(in the rows, 128 means zero)
R: several groups of rows, each row roughly a mix of its group's hidden directions:
R (153 x 10):
[[145 162 102 201  96 126 101 142 106 106]
 [121 172 168 177 158 115 136 123  93 171]
 [125  81 152  92 124 148 191 139 121  89]
 [156 148  98 111 121  92  78 184 153 145]
 [198 163 121 139  96 107  96 111 119 162]
 [ 85 136 140 115 127 137 105  76 119 195]
 [101  82 112 138 150 133 162  84 115  71]
 [143 126 107 106 170  86  66 108 153 154]
 [123  99  66  96 149 165 127 108 104  86]
 [108 169 145 159 162 157  95 130  98 182]
 [134 126  80 158 175 105 127 136 169  79]
 [ 86 109  93 147 180  90 106 125 166 107]
 [ 36 112 129 127 157 132 125 135 136 107]
 [163 182 151 151 160 143 141 170  92 152]
 [114 120 139 145 155  90  91 143 125 204]
 [ 81 111  86  77 144 143 140  82 152 118]
 [116  73 156 105 111 137 131 113 146  59]
 [136 140  61 160 160 114 103 125 152  82]
 [155 129 150  86 139 123 134 159 102 202]
 [131  68 152 123 137  78 125 139 174 162]
 [142 157  80 163 144 126  86 137 158  78]
 [ 33 123 157 120 122 137 126 118 118 132]
 [135 139 106 164  81 152 143 147 121  58]
 [114  64 153 132  82 136 119 176 115 149]
 [148 183 170 153  95 147 173 102 117 113]
 [131 176 103 155 105 107 105 111 146 195]
 [128 152 119 182  70 127 147  95  89 110]
 [ 74 146 166 148  79 143 167 139  98 125]
 [156 179 111 189 103 121 118 151 126  90]
 [117 144  55 149 152 145  99 136 144  82]
 [101  78 140  94 149 129 101 144 136 193]
 [158 139 123 166  92  78 116 174 123  86]
 [ 79 164 115 138 173 108  68 119 138 125]
 [134 158  87 156 166  85  77 122 156 139]
 [160  81 126  99 131 124 149 152 168  68]
 [124 180 133 128 186 132 104 108  99 175]
 [181 142 152 143  64 106 157 127 115 101]
 [ 92 173 122 154 179 121  71 128 134 144]
 [132 153 157 118  92 153 130 136  84 196]
 [145 172 137 105 167 158 178 125  90 161]
 [147  97 151  62 155 122 121 161 132 174]
 [162 120 130 173  71  86 139 143 162 107]
 [ 82 137 117 158 104 130 156  88 134  66]
 [181 103 132  75 131 125 106 184 141 141]
 [ 99 141 118 193  90  89 101 157 148 129]
 [ 98 175  99 176 102 113  95 106 116 164]
 [128 156 133 116  68 118 181  89 124 163]
 [104  61  99 172 144 133  91 153 131 139]
 [ 61 122 110 127 173 153  83 119 139 151]
 [128 123 100  67 161 134 149 143 163  77]
 [138 185 122 143 179  89 102 116 155 158]
 [ 84 173 123 141 148 159 107  74 104 154]
 [115 180 188 133 102 161 146 131 106 162]
 [118  70 104 103 183 142  88 121 141 105]
 [210 123 125 120 106 135 145 159 157  99]
 [ 89 140  97 116 160 130  69 118 172  99]
 [163 127 113 129 201 144 108 141 178 137]
 [115 180  88 112 175  98 102 147 164 136]
 [128 178 104 117 103 134  89 147  91 184]
 [126 148 139 129  53 161 141 171 129  98]
 [114  58 114  75 136 116 149 144 157 108]
 [156 105 140  95  80 187 138 137 103 161]
 [124 127 180  90 108 153 158 102  95 176]
 [133  90  92  85 133  89 120 174 171 123]
 [106 166 130 167 104  94  70 119 167 136]
 [192 114 145 113 157 180 147 158 144 147]
 [109 137 162 121 152 167 106  89  89 182]
 [157 134  93  78 105 161 188 128 113 143]
 [ 80 115 130 118 139 186 186 141 103 135]
 [ 95 167 116 145 176 118  67 119 129 160]
 [ 78  93 119 107 187 105 133 127 171 124]
 [167 103 161 107  77 128 121 168 104 170]
 [102 177 134 133 136 147  68 112  85 158]
 [ 71  98 142  89 158 112 171 110 123 160]
 [122 142  72  87 139 142  84 101 175 135]
 [117 172 126 158 184 122  85 124 130 174]
 [179 134 184 143 103 142 172 120 130  91]
 [119 139 172 103  89 148 141 138  84 186]
 [109  52 136  97 138 111 171 132 149 109]
 [136  81 129  78 127  97 119 173 137 176]
 [168 155  97 147 141  73  79 110 154 129]
 [162 121 129 142 103  94  74 101 160  79]
 [ 96 115  93  91 183 104  88 139 153 149]
 [ 87 117  91 125 203 136 104 138 153 139]
 [136 153 131 156  86 118 201 126 110  93]
 [100 134 124  99 202 110 106 103 125 168]
 [ 88 159 138 144 141 114  91 134  99 196]
 [ 80 146  73 148 171 102 109 120 156 108]
 [149  69 133 106  79 101 160 151 156 111]
 [121 145  80 155 191 116  91 147 156 144]
 [114 142 161  91 115 109 106 119  99 201]
 [153 132 108 166 128  69 111 144 186 108]
 [154 193  94 174 121 150  99 150 119 116]
 [151 121 149  62 163 161  98 162 136 149]
 [ 83 120 140 178 107 117 176 113  95 165]
 [143 196 142 175 105 110 127 149 120 169]
 [ 70 154 110 139 152 124  79  83 106 140]
 [159  96 111 165  66 126 129 150 131  80]
 [178 112 176  84  91  93 142 134 114 139]
 [196 112 139 134  83 141 176 154 129 122]
 [119 181 124 156 166 151  69 114 110 153]
 [104 110  96 122 193 132 102  96 131 176]
 [172 120 101 189 101 132 112 151  91  97]
 [134  97 131 123 172 105  71 168 168 117]
 [141 132 164 105 152 139 118 188 128 190]
 [ 87  69 120 100 106 121 131  94 153  84]
 [152  91 124 133  71 117 193 117 126 104]
 [100 200 169 149 109 104 142 144 146 108]
 [ 69  90 126 135 168  88 133 126 129 173]
 [165 191 132  91 135 152 121 120  93 167]
 [ 60 147 117 128 167  98  92 118 137 162]
 [170 138 141 129  79  76 148 169 155 143]
 [129 192 147 177 114 146 112  81 116 141]
 [177  90 112 124 147 125 156 143 155  65]
 [109 104  91 112 110 113 138 147 139  47]
 [164 162 175 160 118 111  72 152 138 111]
 [192 168 141 146 147  86 113 119 114 165]
 [ 62 138 123 146 168  94 102 122 130 171]
 [107  79 109 111 148 144 165  76 143  87]
 [134  86 146 109 119 172 188 118 125  83]
 [159 180 168 110 147 139  77 123 149  95]
 [ 58 125  94 123 164 121 127  84 144 151]
 [153 164  98 125  83 137 183 143 112 170]
 [185 170 171 133  78 127 134 151 122 113]
 [108 147 145 143 125 158  79 165 114 191]
 [141 108 151  85  97 181 153 116  98  85]
 [ 73 113  87 127 123 167 125 145 123  69]
 [172 158 165 158 124 111  62 143 141 131]
 [148 119 104 168 139 111 129 146 167  56]
 [ 95 142 120 158 121  98 134  85 129 199]
 [131 109 118 151  92  78 120 175 154  78]
 [ 46 116 116 123 129 105 124  81 109 117]
 [ 71 152 146 134 138 124  98 127  88 187]
 [118 129 163 150  65 131 178 148  92 113]
 [117 145 123 185  96  89  75 138 156 146]
 [154 115 128  63 151 145 163 164 133  86]
 [135 168 135 154  91 110 165 112 111 193]
 [131 129 106 155 141 126  42 117 162 120]
 [204 112 119  99 127 165 137 129 149  91]
 [144 182 148 176  80 127 119 154  92 135]
 [123  97 163  72 143  89 168  89 137 129]
 [108 108 173 139 104 128 199  91 120 114]
 [ 90 138 187 130  71  92 140 134 111 118]
 [ 71 132 109 192 125 121 115  87 108 140]
 [182  79 118  91 141 163 160 115 153 111]
 [156 118 128  87 112 169 163 133 128  61]
 [179 159 135 132  96 177 119 122 106  77]
 [168 133 100  69 142 176 159 147 117 109]
 [191 157 148  72 113 161 139 124 126 106]
 [100 124  94 107 155 148 196 115 100 161]
 [ 77 111 119  92 190 148 146  97 125 108]
 [141 122 117  78 145  83 117 128 195 151]
 [117 108 144 169  53  87 144 123 130 139]]

the three rows of each list that fit no group, in list order (the others fit one group, some only roughly):
- j433: [ 85 178 128 172 172 130 126  88 111 139]
- j991: [145 117 172 125  67  99 173 132 144  96]
- j663: [158 199 151 133  98 158 123 110 104 158]
- j813: [133 144  94 138 192 151  87 120 113 174]
- j174: [ 97 129 173 131  64 156 161 123  96 116]
- j410: [216 159 123 132 138 157 111 119 119 117]
- j771: [ 65  90  96 156 103  90 120 121 158 125]
- j423: [139 142 119 122 166  84  91 168 174 164]
- j680: [164 156 130 180 135 120 124 159 132 193]
- j765: [164 107 153 117 107 192 171 121  94 141]
- j408: [132 129 102 153 189 115  74  88 148 132]
- j549: [178 120 128 107 138 190 145 104  83 110]
- j676: [112  93 121 121 139 147 131  81 174  66]

j410; j408; j549
- j618: [ 90 149 123 155 139 165 117  71  98  86]
- j142: [144 174 109 200 141 153 111  96 117 120]
- j383: [ 95 123 128 162  57 133 132 116 163  89]
- j623: [104 124 135  68 156 102  82 158 140 166]
- j657: [124 165 116 196  79 150 113 114 128 101]
- j217: [111 131  92 138 144  78 111 130 196 100]
- j36: [110  95 138  95 200 105 135 110 155 101]
- j119: [ 74  92  89 156  97 104 117 140 158  97]
- j163: [ 62  80 111 144 174 116 108 108 131 130]
- j3: [156 183 138 156  73 129 155 144 128  88]
- j90: [186  98 116  79 116 153 168 149 141 107]

j383; j36; j90
- j449: [108 156 155 168  74 127 145 134 105 183]
- j860: [176 177 154 141  89 113 130 116 125 181]
- j488: [131 111 170  96  66 144 177 133 120 105]
- j539: [126 190 141 176  96 132 138 119  82 150]
- j790: [ 53 122 122 161 120  90 113  99 156 119]
- j847: [160 135 113 115 136 181 178 138 116  72]
- j897: [123  69  98  84 120  99 118 165 144  93]
- j651: [179 151 126  95 132 158 166 110  98 177]
- j705: [ 66 123 138 163 147  93  80 114 155 113]
- j833: [ 90  78  91 128 137  99 125 113 186 107]
- j160: [ 46  83 138 114 100 142 136 115 128 124]
- j134: [125 147 166 167  92  91  75 124 157 105]

j449; j847; j160
- j74: [115 104 111 116  84 141 199 122 134  85]
- j291: [135 110 154  91 132 154 130 146  94 203]
- j792: [ 98 162 104 162 136 108 110  81 183 106]
- j428: [128 124 115 194  80 104 138 101 155  92]
- j612: [134 166 141 151 133 135  98 192 139  74]
- j244: [121 105 153  92 194 175 132 104 109 118]
- j109: [ 86 108  78 115 176 125 110 108 108 172]
- j463: [188 150  78 168 142 128 122 136 153  95]
- j688: [ 72 156 114 145 126 106 142 127  81 182]
- j937: [142  78  89  94 169 153 129 123 136  78]
- j438: [ 96 160 148 153 105 160 121 102  62 151]
- j608: [ 76 138 135 169 118  97  93 139 156  79]
- j447: [125 161 136 141 192 100  96 116 124 181]
- j957: [ 96 111 123 128  77 132  95 105 109 193]

j74; j109; j937
- j152: [169 125 107 157 192  90 112 152 121 156]
- j723: [ 97  97 149 120 119 134 181  79 120 177]
- j206: [ 77 104 104 105 181 134 111  81 143 111]
- j880: [ 82 140 111 138 152  65 154 133 176 126]
- j523: [143 114 149 124 160 122 102 125  98 210]
- j887: [ 91 169 141 109 168 169 144  81 102 145]
- j910: [ 77  85 107 115 169 131  98 118 152  84]
- j893: [118 151 135 133 135  92 140 100 119 213]
- j998: [180 142 129  72 144 155 123  86 126 165]
- j609: [133 162  94 176 107 118  93 187 137 143]
- j886: [ 79 176 116 135 192 131 103 115 109 139]
- j225: [ 61 105  85 116 174 139 122 126 138  98]
- j37: [176 155 169 159  71 104 104 125 135 134]

j152; j723; j893
- j699: [ 73 110 120 146  84  93 180 108 121 136]
- j44: [190 124 162  91  93 122 129 174 120 108]
- j687: [134 172 139 178  86 118 113 127  98 179]
- j812: [147 166 122 156 188  99  84 156 142 141]
- j350: [142 118 109 145  99 153 199 118 145  79]
- j266: [ 66 127 124 178 156  99  87 122 139 148]
- j626: [118 112  79 150 103  85  78 133 170 145]
- j169: [ 98  84 140 126 113 119 178 105 163  76]
- j237: [ 94  82  94 103 141 143  85 167 152 156]
- j901: [ 83 184 157 143 116 152 166 121  93 150]

j44; j350; j901
- j610: [ 86  96 140  75 161 101 128 159 164 107]
- j454: [142 116 189 139  99 169 150  78 108 137]
- j17: [ 81 166  91 151 133  98  74 124 147 108]
- j218: [115 173 114 188  83 115 110  90 145 126]
- j565: [142  80 126 131  59 136 179 133 121 112]
- j24: [152 148 138 104 128 125 100 125 104 213]
- j749: [200 101 130  81 117 124 162 104 121 115]
- j131: [158 111  93 145 148 111  91 104 169  71]
- j485: [119 144  96 160 120 113 137 127 150  44]
- j159: [159 172 126 146 143 190 165 131 116  90]

j17; j565; j159
- j368: [175 170 116 170 122 124 188 138 119 151]
- j493: [194 179 152 148 117 124 109 132 117 169]
- j148: [140 120 130  68 126 150 167 173  97 165]
- j137: [195 141 165  92 148 161 130 148 108 103]
- j183: [ 90  87 116 148 127 104 178 112 153  77]
- j591: [ 74 169 154 187 129 127 127 132  94 145]
- j701: [129 104 189 121  93 156 168 103  89 141]
- j613: [205 131 116 145  86 148 154 109 122 104]
- j732: [198 155 138 152  76 150 148 125 117 116]
- j403: [ 86  70 122  97 103  92 147 122 141 168]
- j380: [ 58 165 158 134 147 109  92 106 120 149]
- j776: [161  99  98  89 198 121 114 132 151 141]
- j518: [166 124 140  77 154 168 106 157 149  83]

j368; j148; j380
- j385: [201 142 107 120 110 116 143 162 133 176]
- j302: [130 141 100 171 157 105  66 145 168 111]
- j348: [130 190 163 172  85 132 155 138 114 108]
- j349: [173  94 123  65 143 155 159 123 162 122]
- j476: [153 102 109 130 164 160 147 105 167  66]
- j943: [141 135 160 105  64 164 138 159  86 144]
- j251: [ 86  80 124  86 160 149 116  87 146 102]
- j739: [110 110 115 165  79  80 174 109 110 150]
- j877: [148 177 131 191  96  94 148 150 127 111]
- j750: [ 99 139 179 122  67 154 152 131  89 144]
- j558: [ 97 128 136 143 130 156 146  64 102 183]
- j164: [142  99 109  74 170 162 104 134 142  81]
- j369: [ 91 136 113 107 177 131  73 150 109 170]
- j245: [148 144 106 159 109  66 111 183 141 147]
- j107: [174 133 114  73 170 179 115 137 123 113]

j385; j349; j558
- j671: [ 56 131 125 129 196 129 133 110 133 119]
- j150: [134 168  79 127 145 108  84 167 126  84]
- j546: [113 106 147 107 121 158 186 131  88 181]
- j147: [ 94  80 102 114  89 130 173 141 128  81]
- j481: [104 146 192 126  94 121 145  97  86 161]
- j724: [127 181 135 161  87  82 140 165 148 151]
- j810: [121 111 142 138  57 102 181 144 101 137]
- j313: [124 142 105 156 185 145 110 105 167  75]
- j228: [122 147 125 154 173 155  90 127 117 197]
- j499: [ 80  81 137 135 143 102 116  66 137 153]
- j984: [184 173 144 121 121 143 154 123 101 183]
- j16: [149  98  96  85  84 113 148 156 162  89]

j546; j481; j724
- j93: [155 146 115 128 123 135 176 121  96 202]
- j364: [129 103 128 116  75 148 175  81  95  99]
- j973: [120 171 126 152 134 169 134  81 100 183]
- j852: [ 74 143  99 132 153  90  74 146 133 159]
- j572: [174  92 150  97 156 103 150 158 174 106]
- j797: [132 171 127 126 154 135  56 134 117 175]
- j918: [126 150 132 119 147  56 111 154 184 126]
- j978: [187 131 123  65  93 145 133 118 135 160]
- j263: [ 73  92 121 146 159 136 126 121  75 169]
- j686: [123  98 149 121 106  81 166 184 147 164]
- j33: [150 164 144 160 145  74  91 154 141 169]
- j197: [110 141 178 122  87 168 126  95  83 154]

j973; j852; j197
- j682: [156 148  91 159 162 107  71 149 156 153]
- j297: [102 131 137 172  90  93  60 119 134 141]
- j11: [206 156 117 152  84 147 125 119 118 116]
- j851: [145  95 158 130  54 120 166 143 149 110]
- j619: [113 146 154 165  56 159 148 128 108 103]
- j568: [198 112 143  91 102 159 142 127 102 158]
- j178: [106 156  90 189 104 107 116  93 155 100]
- j938: [166 107 174  84 106 110 130 135 158 179]
- j933: [136 104 163 100 148 168 194 123 131  94]
- j179: [ 81 105 168 106  79 122 151 128  95 165]
- j600: [133 127 163  86 109 151 116 162  90 188]

j297; j933; j179
- j288: [164  95 160  91  90 132 170 116 120  84]
- j246: [ 95  91 116  79 173 116 102 131 136 175]
- j424: [150 105 139 114 118 179 204 137 121 146]
- j859: [150 129 174  83 138 164 144 141  81 168]
- j798: [109 133 201  85 140 142 112 149 149 161]
- j734: [ 87 191 138 156 139 179 128 109 105 121]
- j894: [106 158 153 151 105 138 121  71  76 160]
- j395: [170 143 103  98 149 138 114 182 141  74]
- j754: [134 179 142 106 157 165 101 128  84 173]
- j501: [141 142 107 194  75  94 109 153 123 121]

j424; j798; j894
- j581: [ 55 145 151 116 166 147 110  92 143 143]
- j882: [192 122 130 112  98 106 143 173 164  98]
- j924: [121 168 142 168  68 159 129 136  92 157]
- j844: [ 57 126 132 139 114 145 139 127  82 176]
- j145: [127  80 110  69 163 162 100 120 149 108]
- j713: [138  81 118 103 130  94 174 127 160  74]
- j233: [ 76 110  80 156 147 111  95 104 149 165]
- j290: [185 106 121 122 104 138 172 111 133  69]
- j971: [190 111 117 102 118 157 169 166  96 140]
- j226: [142 179 149 160 127 102  83 108 143 180]
- j697: [139 104 107 139  75  83 150 155 166  88]
- j595: [161  73 111 121 121 158 112 149 137  65]
- j7: [143 206 114 168  99 134 119 105 136 106]
- j767: [120 129 116 129 157 195 141  84  78 133]
- j464: [121 181 138 157  84 119  87 119 105 175]

j581; j844; j713
- j631: [171 108 124 100 154 158 118 136 163  63]
- j708: [117 182 151 163 132 122  90 145 155 181]
- j603: [ 86  67 118 130 178 140 149 106 132  96]
- j346: [121 107 131  86 118 158 136  99 126  50]
- j992: [165 171 119 165 110 176 149 108  89 107]
- j127: [ 98 168 141 173 146 102  68 128 158 127]
- j638: [175 104  97 140 163 136 108 140 169  74]
- j858: [111 172 151 169 124 110  71 159 156 149]
- j386: [ 76  75 100  99 164 118 130 105 144  98]
- j277: [ 91 169 105 171 138 138  70 127 136 163]
- j628: [ 87  84  98 155 154 121  95 166 139  88]
- j187: [143 161 141 140 155 104  53 153 127 160]
- j489: [ 93  82  95  77 163 147 140  98 143 111]
- j335: [ 75  97 123 146 137  65 165 104 131 127]
- j128: [129 203 121 152 178 131 126 100 102 133]

j858; j187; j335
